Rotation paths and how fast each direction turns (degrees per step)
Each turn is a multiple of 5 degrees from 10 to 175, or 0.
Each row of a path follows its step; steps can be skipped.
path 1
step 0:   4  -4 -13  11   4  19  -4  -2   3   3   2  -8   7 -10   6   5  11   2  -1 -15   8 -25  -2  -2   7  -4  -3 -22   6  24  23  24  14  16   3 -13   8  -1   2 -10   1   0   6   9  -1  -8 -22   4  -3  -6  -6  16 -19 -13  18   9  -9  12  12  -3 -29   8  27  -6  28   4  -2   3  13   7 -10  -8 -18
step 6:   1  -7  22   5  -7   5   1 -14   5 -11   4 -13  -1 -20  -5  -2  -2   2  -4  -4 -20  12   0   0  -3 -12 -10  -9  15  14  30  20 -30  12   4  -1  30  -1   7   4   7  -9  -5  16   5  12  -6  16  18  -5  -6  12   3  -1  12 -13  13  -5  15 -16 -10  10  -9  11  16  -5   4  -7 -16  19   2 -25  -6
step 9: -11  -5  -4 -10   1  13  -8  19  10   7  16  26  -5   2   1   3 -11   2   8 -10  17  -1  20   4   4  12  -1 -18   2   1   6   9  -1  10 -10 -21   4  13  18 -10  -4 -24   8   7  -5  16  -2   0  -1   4 -22  21  21   6 -15   8   6  20   0 -16  -9  18   4 -13   3  29   0   4 -30  -8   7  -9  -3
step 12:  13  20  22  -6 -22  23  -2  -8   2   5  20  -2  27  -9 -18  10   9 -17  10  -6  14   3  -6   2  -7  15  -7  -3  -2   5  -3   8  -6   8   4  -5  16  -5 -18   7 -18   4   1  27  -8  15   4  13   5  -9   1   8  -5  -1  21  -2 -17  -9 -16  -7 -18  10   3   0  -5   4  13  16 -11 -12 -20 -20   1
step 13:  -6  23  24  29   7  -6 -19  -6  10  -2   3   6  24  -1   7  14  15  -5 -17   1  -8  -2   6  21  -9   4 -10  -4  14 -16   3  12   2  22 -17  -5   0 -18   1  13  17  -2  15  10  25  -7 -16  -5  -1 -18  -3  -1  -6 -14   2  10  -2   3 -16   1  -5  16   7  -9   7  10   2  -1 -11  26  -9   4  11
step 20:   5  11  22 -11   3  18 -23   4  19 -13  10  -2  25  -8  22   8   2 -21  12  20   5 -20   4   2   2   5  -3  11  11   6  12 -18 -16  -7  -8 -16   1  -6  -4  -3   0  -2  -7 -13 -15 -19  -9  -1 -22  -3   4  -5   2  -5   0 -15 -11 -10 -11   2  22  19   0  -9  -6   8 -14  -3 -14   0  23 -17   6
step 23:  17 -10  17   3  12 -21   7   1  -3 -16   2 -27   0   5  14  11  17  -4   5   2  21 -14  -7  11   1  -3   2   1 -14  15 -14  20   1  18 -16  -7  26   7 -18 -13  20   4   3   1   0  -8   0  16 -12   4  -7  -3  23 -30  -2   4 -17  12   1   5 -11   6  -5  -9   5   4 -21   8  -1  10 -15  -1  -1
step 24:  13   3  11  -4   2  16  -2  -2  17   0   5 -22 -10  -5 -22  -8  13  13  -2   7  -3  17   7   7   0  -4   6   5  -4  -5   5  20   1  22 -14 -17  17  17  14  -2  -1  13 -18   4   1   5   3   9   3   7 -16  16   1 -14  -1 -13  -6 -12  17 -11   6  25  -4  16 -33  18  15  13 -17  20   2   2   2
step 25:  13  10   5  -1   6  16  10 -23  11 -20  14  16   2 -13  -7   9 -18   2   2   1  13  -3  18  -1 -14  27  -4  -7  16 -11  16   1  -5  12   7  -4  -3   3  17   4   7   3  -2  21  15 -23   2  26 -19   7 -13   7  -8  10   4 -18  -3   4  -4 -17  17  21  -9 -12   8 -10  12   6   6  14   2 -16   7
-2 -3 -3 -4 -6  3 -4 -4 -4 -4 -3  2 -2  0 -1  0 -1 -3 -1 -4  6  1 -1  0  1  6 -3  0  0  0  3  1 -5 -3  1  0  4  4  0  3 -4 -3  4 -2 -2 -1  4  6  4 -3 -2 -5  0 -1  0  1  2  5  1  1  6  1 -1 -1  0 -2 -1  1 -4  0  4 -5 -1 => 135
 3 -2 -1  3  1  2  6 -4 -1 -3  0 -5  4 -3 -2 -3  1  0 -8  2 -2 -1  0  1  0  3  2 -2  2 -4 -3  6  1 -2 -1  0  2  6 -4 -2 -2  2 -8  0 -3  2 -2  0  4 -5  5  2 -3 -2  1 -1  2  4  2 -2  2 -3  0 -3  3  4  1  5  0  1 -4 -3  2 => 60
-2  4 -2 -2 -2 -1  2  0  3  1  2 -2 -2  0 -1 -7 -3  2  5  0  2  5  2  0  2  4  4  2 -3  5  4  0 -5  0  0  1  0  2 -7 -4 -1  1  0  0 -2  3 -2 -4  0  3  1 -2  1 -4 -4 -3  0  0  1  3  4  0  7  6 -2  0  5  3 -4  2 -4  1  5 => 115
 4 -6 -3 -1  1  1  2 -5 -1 -2  2  3  3  2  4  3  3 -6 -1 -2 -2  1  4  3  1 -1  2  3 -1 -3  1  2  0  3  7 -3  4  0 -1 -3  2 -1  4 -2  1 -2 -3 -6 -6  1  1 -6 -3  4  4 -3 -2 -4  1  1  1  0  2 -3  3 -5 -2  1 -1  4 -2  3  4 => 145
 0 -5  1  1 -4  2 -7  1  2 -2 -1 -5  0  1 -1 -3  1  2 -1  2  5 -2  3  4  2  0  6  4 -3  1  0 -6  1  6 -5  1  1 -3  1  2 -3  5 -2 -6  4 -1 -3 -4 -1  0  3 -2 -2 -2  3 -2  3  0  1  4  1 -1 -2  1  4  4 -2  3  3  2  4  1 -6 => 110
-2  1 -1 -5  4  3  1 -3  3 -6  1  3 -1  1  2  0 -2 -1  0 -1  3  0  0 -3 -1  6  4  0 -2 -5  1 -1  4  2  2  0  3 -3 -2 -1 -1 -2 -1 -5 -3  0  0 -2  4  8 -2  7 -1  2  2  6  4  0  1 -2 -1  6  0 -2 -5  2  2  1  9 -3  0  2  0 => 45
 1  1  1 -3 -3 -4  0  1 -1  5 -5  4  6  4 -1  1 -1 -2 -1 -3  4 -2  0  7  2  1  1  1 -1  1  1  0  6  5 -2  1 -7  2 -3  4  1 -8  4  1  2  2 -1  1  2  1  1  5 -1 -3  1  1  0  4  0  0  1 -4  4 -5  5  3  4 -1  1  1 -4  3  3 => 80
 5  1 -1  6  4 -1 -3 -4  0 -3 -1 -4 -6 -5 -3  2  2 -3  1  4  4  3 -6  2 -3 -2  0 -1 -2  3  1 -3  2  5  6  0  0  1 -4  4  1  4  4  2 -4  4  3  2  0  1  0 -1 -2 -2  1  1  1 -2  5 -7 -1  0  4 -2  2  1  2 -1 -3 -2  0  4 -3 => 60
